Named moves, each a turn or a mirror, and the order they were made in; the first pair answered
move J930:
[ -8  -2  -7  -1  -5  13   8  -6 -11  22 -20  13 -24] => [ -7  -4  -5   9  -4  16   9  -3  -1   1  -7  26 -29]
[  6   0 -17 -21  17   4   4  11 -11  16  -2   5 -10] => [  4  -9 -16  -9  14   9   5  13   3  -8  11  18 -16]
[  5   1 -15  -4  10 -16  12   8  -9   5   3   2 -11] => [  3  -4 -14   1  11 -15  12   9  -4  -4   9   7 -13]
move J312:
[ -7  -3   5   8   2  -2  -1  -9  22 -19  17   4   4] => [  0  -8 -12  -2  -2   2  -2 -10   8 -26   6   4 -14]
[ -5  -9   5   4  -5   4 -12  17  -5  -4  24  10  11] => [  0 -12  -2   3  -8   4 -13  17  -5 -13  22  10   2]
[-7 -6 -2 13 24  8  2 11 -5 35 18 30 14] => [-9 -6 10 24 17  7  4 13 13 13 27 33 17]
[-3  3  5 -3  9 -4  2 -4 -2 13  1 -5  8] => [-4  2 10  0  7 -4  4 -5  6  3  6 -5  9]
move J759:
[  0   6 -15  -6  22 -10   3   4 -21  22  -7   4  -2] => [ -3  -1  -1  16  13  -9   5   4  12 -25  12  18  -5]
[-5  0  3  8  1  7 -5  5  0 -9 15 17 -6] => [ -4   4  -6  -3   6   9  -5   4 -19  15   3  11  -4]
[ -8  10  -6 -37  12  -6   1   5 -11  14 -10  -9   2] => [-10   2   7 -16   3  -7   3   5  20 -33  11   2  -2]
move J154:
[  2 -16  27  17   3  -2   0   9  18  -1  11   1  -6] => [  9 -17  23  10  -7  -5   0   3  16 -14   0 -15 -17]
[ -7  -2 -24   0  10  13  -6   4  -5 -14   7   6  -3] => [ -6  -1 -26  -3   6  11  -5   3  -6 -17   1  -3  -6]
[ 7  5 34  2 -4  6  0 -6 -5 23  6 -9 10] => [ 4 -1 35 12 -2  8 -1 -4  6 10 19  0  8]
[  8 -24 -13   1   5   2  -9   1   5  -9   0  20 -16] => [ 12 -22 -17  -9  -2  -3  -9  -1  -3 -11 -13   7 -21]
Pairs:
(two moves a pair)
[-34  -6  34  23  -2 -15  18 -15  15   3   4   8  28] => [-14 -23  -7  10 -22  -5  15 -17   0 -42 -12  12 -28]  J312 then J312
[ 15  10  27   5   7   1  10  -3  20 -20  15  -4  24] => [ 20  15  19 -13   0  -5   7  -9   5  -8  -9 -30  23]  J154 then J930
[ 2  1 -3 -5  0  4  6  1 -7 16 -2 -1 -4] => [ 3  3  0 -6 -3  1  6  0 -4 13 -3 -8  0]  J759 then J930
[ -7  -2  10   4 -14 -12  -1   8  36 -10   2  -5   8] => [-11  -1   5  -1   4  -5  -1  11  20  30   3   6  19]  J759 then J154
[  0  -7 -11  -2  14  18 -11  13 -30  19   6  22 -18] => [-9 -6 14 19 12 14 -8 15  1 -1 30 30  0]  J312 then J759
[  0  -6 -16   0 -11   9  -4  -5  -1 -31 -11 -15 -29] => [  2 -11 -20   2  -4  12  -5  -2  -4 -28  -3  -1 -29]  J312 then J930
[  0   1  40   3  -2 -10   1  -9  32  -2   6 -12  19] => [ 10   5  20 -18 -10 -14   0 -14   7  11 -24 -35   4]  J312 then J930
[ 14   1 -16 -21   1   3  -3   3 -30  31 -14   5 -13] => [-6 12 31  5  6 -7  3  6 11 22 13  7 30]  J312 then J312
[ -1  -7   6  17   6 -12   4  -3  28 -16  31  11  -4] => [  2 -13  -5  17  15  -4   0   1  18  -5  33  24 -10]  J759 then J930
[  0   3 -14 -14  19   8  -8   6 -25  51  -6  13   4] => [  0 -17 -19  10  15  20  -9  10  -1  -3  22  44 -20]  J930 then J312
[ -1   2 -25 -18 -23  -3  -5  -8 -23 -24 -39 -37 -28] => [  2  -1 -31 -20 -19   1  -4  -7 -32 -16 -37 -29 -33]  J930 then J759
[ -1   5  18  22 -11   1   4   7  44 -44   2 -13  15] => [  3  -8   5  28  -1  13   3  14  40 -46  15  15   0]  J759 then J930
[ -9   4  29  14  -3 -11   4  -3  26 -23  14 -10  24] => [ -9  13  30   6   0 -15   3  -4  14   3   3 -20  35]  J759 then J312
[-9  4 26  3 14  6 17  2  0 -4 21 22  2] => [-10   8  30   1  17   4  18   1  -1   5  18  18   8]  J759 then J312
[ 10  11   7  12  -7   9  -6   5  -8 -11  27  29 -11] => [  6  24  19   2  -4  -3  -4   2 -13  24  16   8  16]  J930 then J312
[ -9 -22 -16   0 -14  25  -9   4  -6 -31   7  30 -54] => [ -5 -21 -26 -12  -8  28  -8   4 -24  -3  -1  29 -53]  J759 then J930
[ 21   0 -14 -10 -10  -1  -3   5  -9   6 -29 -19  -1] => [  9  -7   7  19  -4   4  -1  11  25 -21   8  10  10]  J154 then J759
[  3   7 -32 -34 -14  -2  -8   7 -38  42 -25   3  -9] => [-15 -10   1  21  -4   8  -5  20  20 -15  39  55   3]  J154 then J759
